((24.1, 26.8, -73.4, 21.6, 3.0), (27.0, 0.3, -24.8, -15.1, -46.5)) out 3.0
((0.1, -18.9, -29.2, 29.9, 21.4, -15.9, -3.8), (1.9, -10.3, -16.4, 7.8, 7.9, -6.4, -7.1), (30.4, -63.7, 31.7, -48.8, 14.8, -31.1, 18.4)) out -7.1
((-51.4, 28.9, -70.4, 7.1, 4.3, 18.2, -71.0), (-7.0, -12.9, 19.3, -16.9, -31.8, -39.1, -63.2), (-27.6, -51.1, 59.5, -8.9, 61.9, 57.3, -24.3)) out -63.2
((65.1, 33.2, -30.1, 56.1, -8.6, 49.4), (-53.0, 63.9, -2.5, -51.7, 48.4, -23.8)) out 49.4
((21.3, -70.4, 8.9, -14.4, 58.1, 35.3, -39.9), (27.5, -72.8, 15.1, -14.5, 48.2, 31.0, -46.9)) out -39.9
((-3.1, 48.9, -64.5, -11.0, 35.2, 48.1), (-14.6, -26.8, 63.4, 27.3, -15.9, -40.8)) out 48.1
---
[[ 60.3 -75.8  83.5 -77.4  64.8 -51.1]
 [ 81.6 -77.1  66.1 -52.7  49.7 -63.7]
 [-78.4  65.9 -50.7  50.8 -64.1  73.8]] -51.1

[[ 7.8 64.3 12.8 16.8]
 [11.8 33.4 11.9 -0.1]
 [47.1 83.8 55.8 34.5]] 16.8

[[ 22.0 -24.6 -31.6 -34.2 -78.8   9.1  34.0]
 [  0.5 -21.4 -67.0   5.0 -35.6  16.4 -46.5]
 [ -5.0  37.6 -41.1 -18.4  10.1   2.0  11.2]] 34.0

[[-84.6 -31.3  16.8   8.7]
 [-43.9  -1.3   4.1 -14.4]
 [-81.2 -42.5  13.8  -0.4]] 8.7

[[ -2.5 -54.5 -27.0  48.0 -21.6]
 [-45.8  -7.6   7.5   1.2  42.5]
 [-15.8  -2.0  -3.3 -29.3  63.6]] -21.6

[[-38.5  60.6  33.9  36.4 -64.9]
 [-69.8  23.4 -37.6  32.5 -54.3]
 [-14.3 -45.6   0.1 -42.1  38.7]] -64.9

[[ 10.0   3.4   5.6 -28.7  -4.5  25.3]
 [-30.7   3.2  39.7  86.5   4.0   2.0]
 [ -0.5  -0.9  -3.2  -0.4   0.7  -4.6]] 25.3

[[-22.4 -48.1  56.3  27.3]
 [ 55.5 -65.2  10.8 -19.8]
 [-23.2  27.5  -4.4 -61.7]] 27.3
---
[[ -8.3 -26.6 -15.6   2.9 -34.8]
 [ -6.9 -63.6  10.2  12.8  22.8]
 [ 10.0  15.4  14.4 -19.2  17.3]] ans = 2.9

[[-37.9 -78.3  -0.8 -88.1 -16.2  -3.0]
 [-68.8  49.0 -32.1  69.9  71.9 -52.9]
 [ 13.0  75.4 -69.7 -46.4  14.5  87.4]] ans = -16.2

[[ 36.0 -26.0 -33.3  10.6 -43.1 -33.4]
 [ 43.3 -12.9  25.2 -23.9 -22.1  19.0]
 [-46.5  47.6  63.6  32.8 -15.2  11.6]] ans = -43.1

[[ 10.2   1.6 -26.0  -9.6]
 [  9.4   9.3 -10.8 -15.1]
 [ 64.9 -24.2  37.2  12.0]] ans = -26.0

[[-48.7  24.3  36.7  89.0  56.1]
 [  3.8   6.1  -2.9  -2.8   0.3]
 [-85.1  56.1  67.7   7.5  44.9]] ans = 89.0

[[ 13.3 -23.0 -32.2 -20.1  37.6]
 [ 13.8  -9.1 -64.0  28.0 -83.3]
 [ 13.6 -67.9  28.4   4.0  33.1]] ans = -20.1
---
[46.1, 37.3, -74.8, 9.6, -77.1, 2.4, -13.1] | -77.1
[-17.1, -10.8, 28.2, -13.2, 30.2, 43.3, 67.1] | 30.2
[-25.6, 71.5, 19.5, -6.9, 17.1, -0.3, -82.2] | 17.1
[73.7, 0.9, -25.7, -27.9, 66.9, 9.5, 19.8] | 66.9
[-49.4, 47.2, 41.9, -45.6, 71.6, 51.8, 45.9] | 71.6
[37.1, -16.6, 38.6, 4.6, 89.6, -41.0, 56.7] | 89.6
[13.3, 29.5, -55.1, -27.5, -13.0, -25.6, -72.9] | -13.0
---
[[7 3 7 2 4 7]
 [2 1 3 6 7 4]
 [2 6 5 7 1 5]] out 5

[21 49 78 44 25 70 54] out 54

[[ 32 -25 -13 -23 -38]
 [ -3  14  29 -16 -27]] out -27

[254   2 876 702 581 848] out 848

[8 1 4 5] out 5

[[509 992 259 614]
 [144 594 262 510]
 [861 897 227 490]] out 490

[[ 620  169 -683 -702 -403 -698]
 [ 820  -37 -289 -567 -627 -680]
 [-326 -736 -702 -682 -666 -812]] out -812

[1411 2387 1215 8518 4514] out 4514
---
array([128, 172, 219,  89,  78,  30,  81]) ==> 78

array([[992, 133, 835, 712, 788],
       [791, 468, 670, 608, 687]]) ==> 468

array([-34,  -8,  -5,  40]) ==> -8

array([517, 844, 373, 202, 542, 926]) ==> 373

array([[101,  61, 115,  16,  93, 200],
       [107, 111, 107, 122, 125, 107],
       [ 99, 104, 105, 109, 102, 107]]) ==> 61

array([[90, 48, 47, 21, 45],
       [ 7, 47, 37, 22, 47]]) ==> 21

array([[7484, 1380, 3235, 7234, 6405],
       [2431, 7822, 4439, 5535, 3561],
       [3669, 6146, 3482, 5853, 4550]]) ==> 2431
---
[[192 166 193 213 193 204]
 [197 201 167 197 204 179]
 [198  28 199 194 194 204]]: 204

[[118 229  85  92]
 [173  80   7 139]]: 7

[[234 102 150 106 130 102  54]
 [165 120 125 150 127 132  70]]: 132

[[7 3 5 3 4 3 3]
 [5 5 2 5 5 3 5]
 [6 5 4 5 2 4 6]]: 3

[[1 6 8 7 4 7 6]
 [7 5 7 7 4 5 4]]: 5

[[158 112 168 163  76]
 [164  31 187 212 178]
 [ 95  46 125 135 189]]: 212

[[-21  42 -48 -14]
 [-22 -29 -27 -21]]: -27

[[81 29 22 60]
 [23 22 75 51]
 [44 53 76 50]]: 75

[[219 464 116 716 717 902]
 [236 344 704 732 670 613]
 [184 503  24 586 810 876]]: 670

[[2 3 2 5 2 7]
 [5 6 6 4 4 2]]: 4
---
[214 212 239  84 113  52] Out: 84
[ 97  93 208  18 230] Out: 93
[ 48 -32  26  38 -17 -10] Out: -17
[203  68  40 107  28] Out: 40
[814 447 676  32 371] Out: 371
[64 77 75 24 52 48] Out: 48
[-20 -37  -7  33  -4] Out: -20
[ 30 -31  -3  45   2 -13] Out: -13
---
[[-26.7  25.4  37.4  75.9  11.4   9.5  -6.3]
 [-12.2 -35.5  -8.4  73.1  38.3  20.3  -2.2]
 [-27.6   7.2  28.0  80.6  15.7  11.3 -13.6]] Answer: 11.4

[ 79.5 -67.5  42.4  -3.9 -27.2] Answer: -27.2

[33.0 27.7 22.0 13.4 63.2] Answer: 63.2

[[-83.5 -69.0   1.2 -16.3]
 [-65.3 -78.5   2.6  -2.2]] Answer: -65.3

[[-85.2 -50.6   6.0  10.5  32.7]
 [-35.3 -40.1   6.8 -57.2  39.1]] Answer: 32.7

[ 42.7 -49.9  -1.8  53.5 -20.4  69.5  -8.2] Answer: -20.4
